The rows below come in pairs that one turn or mirror swaps. Which row does each named row swap with?
The rows were stretched afterwards, more along some directions than others.
mapin: [ 61 -24 -26   8   0 -29  19  -5  -9  -5  -5 -46  17 -44 -11  -8  11 -32
  -9  11 -27   0  11  19  -3]
miza: [ -8   9 -29   9 -13 -18 -10 -39 -14   3  -8 -48  -6 -27 -55 -10  -8 -13
  -5  22 -24  19  12 -31  -3]
vove: [ 34 -16 -26  25   4 -13  15  -6 -35 -28  31 -15  18 -35 -36 -28 -16 -32
  17   2 -39 -48 -14   8  10]
gida: [ 19  14 -24  21  12 -17  36  -1 -17 -46 -19   4   2 -38 -44 -12 -18 -21
 -33   0 -23  16  -1  10  10]
sosub: [  1  -7  16 -14  23 -14  -6   3 -10  -8  12  17  23  11  12   6 -31   4
 -13   2   1 -39 -13 -10  17]
gele: [ 20   6 -19   2  35 -23  21  12 -10  31   5 -38  22 -19  12  18  12 -29
  28  -3 -54 -44  15  -4   3]
Funi: [-15   3 -41 -15  43 -21   8   1 -21 -37  15   4  31 -25 -47 -35 -13  -9
  -2   4 -10  -1  17  13 -12]
fes: [-17   3 -28   6   6   6   7 -26 -14 -16  -1 -36  -9 -26 -50  -1   2  -3
  -4  18 -37  11  20 -27  -4]
rimi: [  4  -4  21 -20  32 -16  -1   4 -12  -7   4   8  21   9  16   8 -24   3
 -15  -3   2 -35 -12  -6  22]
nesi: [ 21 -13 -41 -11  16 -30  15  -2 -19 -22   7 -21  31 -35 -31 -30   5 -28
  -6  18  -9   8  13  14  -3]
sok: [ -5  26  21   7   4 -15   0   8  27   7 -15  -7 -12  14 -16   3   5   3
  -4   1 -38  -8 -17  37  26]
vala: [ -9  24  11  13  43 -50   4 -11  -8 -13 -28  24  10  11 -16  17  -9  -6
  -4  20 -14 -25 -15 -25  12]
pul: [ 33  17   5  33  24 -39  28  23  19 -18 -18  36  20  -4 -11  -3  40 -21
 -18  10 -28 -20 -30  59  29]
luted: [ 17   3   7  18  34 -10  40  23  15  -3 -12 -23  -8   1  14  15   4 -19
  24  -3 -26  -3  13  13 -31]
rul: [  2  -4  11 -10  25 -23   4   9  -8  -2   7  15  22  13  17  11 -24   2
 -21   0  -3 -35 -16   4  20]
bis: [-20  11 -33 -11  50 -15   8   0 -40 -34   9   5  28 -23 -39 -32 -24  -3
 -26   2 -25 -12   6  13  12]
pevi: [ 22   5   1  34  -7  31  -1   2 -10  -8  18   5  17 -33 -32  -5   8 -15
 -18  -8 -25  -4  14 -13  -9]
luz: [ 27  22 -42   3  31 -32  55  14   1 -12   3 -12   7 -20   5  -1  -1 -30
   4  -9 -29 -21 -14  16  16]
vuv: [ 36 -12   9  36  36 -53  13 -13  -8 -37  -4  -4  11 -21 -36   8 -41 -14
  -2  12 -29 -27  10 -12  -6]
vilut: [ 26   7 -23  -5  26 -28  25  15 -11  30  13 -35  23 -26   9  18  13 -30
  25  -3 -50 -43  12   0   7]
tus: [ 15  -2   0  24  38 -49  16 -15   0 -45   5   8  10  -2 -36 -10 -44 -13
   6  14 -16 -25  -2 -15 -10]
diso: [ 12 -11  14 -16  29 -19  -7  -2 -17 -12  14  12  28   5  13   9 -40  -2
  -7   5  -7 -45  -9 -20  12]
dek: [ 33   4 -18  11  15 -40  21 -18 -45 -18  -1  -4  46 -63 -19  22 -12 -27
 -12  12 -44 -39   4 -20  31]
pom: [  0  26  15  16   2 -19   1  13  41   8   4   1   1  28  -5  -6   4  -1
   6  -1 -25 -14 -28  39  17]
kaze: [ 17  14 -16  31 -20 -32 -16 -31   4  10  -7 -30   8 -25 -39   0  -3 -10
  -7  13 -16  19   5 -21   1]
gutik: [ 10   1  10   4  29 -19  14  17   1  -1  -1  29  25  14  24  10  -2   4
 -24  -4 -13 -37 -25  31  28]
gufi: [ 34  27  -2  11   9  -6  14  18  25  -6   4   8  22 -14  -9  -8  40 -27
 -20 -12 -28 -23  10  36  24]
Gulo: [ 39 -21 -24  33  11 -11  12   9 -25 -20  35  -9  21 -26 -32 -26  -9 -39
  21   3 -40 -45 -11  16   3]
pezed: [ 27  13 -20  41 -23 -39  -6 -26   8  15 -15 -42  -5 -19 -36  -3  -1 -15
  -8   8 -20  17   3  -8  -3]
mis: [ -5  20  30   8   7 -19  -2   6  24   7 -22  -3 -11  14 -11  10   1  11
  -4   0 -34 -10 -18  34  25]
Kalab: [ 66 -20 -20   8  -5 -30  24   1  -4 -12  -4 -31  16 -43  -4   1  17 -22
  -2   8 -21  -2   8  23   6]
sig: [ -6  20 -26 -13  36 -16  -3  17  -8  -9 -10 -14  22  -3 -59  -9 -21 -47
   2  25 -52  23  37 -30 -25]
Gozeg: [-12   9 -24  -1  -9 -10 -13 -36  -8 -10  -2 -32  -5 -29 -61   2  -3  -3
   4  31 -28  23  17 -34  -3]
gema: [ 17   5 -13   2  33 -20  10  15  -8  32   9 -30  25 -15   4  20  14 -30
  39   1 -58 -43  16  -5  -1]
digon: [ 53 -13 -30  11   8 -32  22   9   4 -14  -2 -24  15 -24 -12 -19  13 -31
   0  11 -19   5   4  34  -8]
pipu: [ 29  19 -38   1  27 -38  53  10  -4 -25  -9 -12  -1 -21 -11  -3 -10 -30
   0  -4 -31 -14 -11  16  18]
zeni: [  6  -2  19 -22  27 -25 -16   0 -20 -13   8   1  26   3  -1   2 -36  -9
  -6   6  -3 -36  -4 -25  12]
zimap: [ 34   7  10  28  24 -22  29  20  15 -30   1 -11  -6 -14 -38 -16  23 -40
  25  15 -29  -1  -9  26 -11]
zer: [ 45  10 -15  59 -11 -33  15  24  25   3   5  -6  22  20  -6  -2  -4 -65
  -1  13 -32  -5  -6  19 -13]
namu: [ 30   8 -24   8  11 -42  24 -13 -34 -11   2   5  53 -58 -19  28  -6 -26
 -14  15 -45 -34   8 -13  33]
godof: [ 33  16 -17  57  -5 -40   4  -4  23  14   1 -16  10  -3  -7   5  -2  -8
  -6 -15 -16 -11  -3  25  -9]
vaz: [ 28  18  10  23  15 -10   0  -7  -1   5  15   5  32  -9  14  21  16 -26
  14   9  -7 -37  -5 -48  -6]
pume: [ -5  24   6   8  44 -43  12  -9  -9 -15 -18  11   9  12 -10   7 -15 -19
   4  16  -5 -24  -8 -41   2]
Gide: [ 36  15 -11  55  -7 -49   0 -10  20  21  -9 -26   3   2  -2   0  -4  -7
 -11 -10 -10  -2 -12  20  -2]
noda: [ 31  16   5  27  23 -25  33  19  16 -30  -5  -6  -3 -19 -31 -14  33 -35
  17  16 -29   2 -17  28  -4]
fosez: [ -2  15 -22  21 -13 -30 -17 -31 -11   5  -9 -30   5 -25 -58  -3  -5 -14
  -8  25 -23  20  14 -28  -1]
muk: [ 29 -10 -32  -7  16 -34  17   2  -4 -17   4 -21  25 -28 -12 -19   5 -28
   0  14  -2  11   8  15  -3]
pere: [ 16  24 -14   6  23  12  16  17  26 -12  16  15  22  -6 -10 -18  35 -17
  -6 -14 -29 -27  10  37  18]
suto: [ 14  18   1   5  23  -4  46  19  18  -2 -14  -4   7  -9  31  35  -2 -13
  -3 -13 -21  -5  22  -3 -14]
Vibi: [ 39 -21 -26  33  11 -12  16   0 -34 -25  30 -15  22 -36 -36 -29 -13 -36
   8   2 -41 -45 -11  13   9]
San: [ 31  13  11  19  17   1  -4   0   5   9  24   5  36  -8   7  17  18 -28
  23   6 -16 -39   5 -39 -10]
nik: [ 81 -40   8  24   8 -21  16 -11  -9 -16 -10 -33   7 -52 -12  23  13   2
  -9   1 -57 -27  13  30  16]
bura: [-18  17  27   8  30 -34  -1  -6  -4  -6 -38   5 -10  11 -22  17 -17  18
 -13   8 -36 -11 -18  11  25]
kamo: [ -4  16  31  14  12 -23   0  -1  21   2 -14   1  -1  13 -13   9  -4  15
  -5   1 -29 -13 -24  30  26]
Zor: [-22  -3 -15  -4  14   3   1 -30 -12 -14   5 -22  -7 -20 -45   5   2  15
   0  15 -36  -5  16 -13  17]
zume: [ 71 -21 -13  14 -10 -24  13  -5   5  -9  -7 -37  10 -43 -11  12  20 -23
  -2  15 -34   2  11  20  -1]
vavap: [ 80 -32  -4  26  -2 -27  21  -4  -6  -8 -16 -41  13 -48  -2  15  16 -19
 -11  10 -41 -12   8  27  10]
vufe: [-10  19  26   6  13 -19  -5  -3  12  -3 -26  -1 -10  12 -20   6  -7  17
  -7   0 -40 -11 -19  28  25]
ris: [ 18  12  -2  27  -7  17  23   1  -7 -38  -1  11   2 -40 -39  -3 -13 -13
 -34  -9 -25   9  12  -4   0]
galuv: [ 78 -29  -7  30  -1 -16  23  -5  -7 -12 -14 -45   9 -54 -10  20  19 -18
 -12   5 -56 -10  18  18  -1]
tolos: [ 43  12  -9  50  25 -44  18   2   9  13  -8 -16  10   6  25  12 -22  -2
 -13 -19 -31 -33 -15  29   2]
tokof: [ 52  15   5  42  13 -34  33  25  20 -17 -10  25  25 -19 -18 -10  44 -33
 -18   8 -32 -16 -22  58  26]
Vutu: [ -7  11 -25  10 -18 -20  -5 -32  -9  -3   0 -28   1 -31 -54  -1   0  -3
  -2  22 -20  20  11 -27   7]
diz: [ 18  22 -17   9  25 -33  41   7   2   8 -20   1  33 -23  21  41  -1 -17
 -17  -1 -27  -6  16  -5   6]
Mezom: [ 48  15  12  -8  19 -14 -13   4  -3 -13  11   7  42 -23  -7  -3   9 -26
  -8  -7 -20 -37  10  -5  23]
zib: [  1  18  -5  23  30 -54  23   5  32 -25  21  10   9  23 -24 -15 -25 -19
  22  14  -7 -11 -21  16  -1]
fadu: [  4  21 -22 -17  40 -18   0  20 -10 -14 -17 -15  20 -10 -55 -14 -12 -49
   4  21 -54  21  32 -24 -21]
kag: [ 56   6 -13  53  -8 -26  16  28  24  -3  -4 -14  16  13 -15  -5  -3 -64
  -2   9 -43   1   3  30 -17]
nomik: [-13   0 -37 -16  39 -27   3  -4 -27 -31  11   0  35 -24 -41 -41 -10  -9
 -10  11  -2   4   9  12  -1]
non: [-22   7 -24  -1   3  -4  -5 -33 -15  -6  -6 -34  -6 -25 -56  -3  -3   2
  -7  24 -29  16  16 -32   7]

gema swaps with Gulo
fosez swaps with digon
bis swaps with tolos
gida swaps with diz
Funi swaps with godof
kag swaps with sig

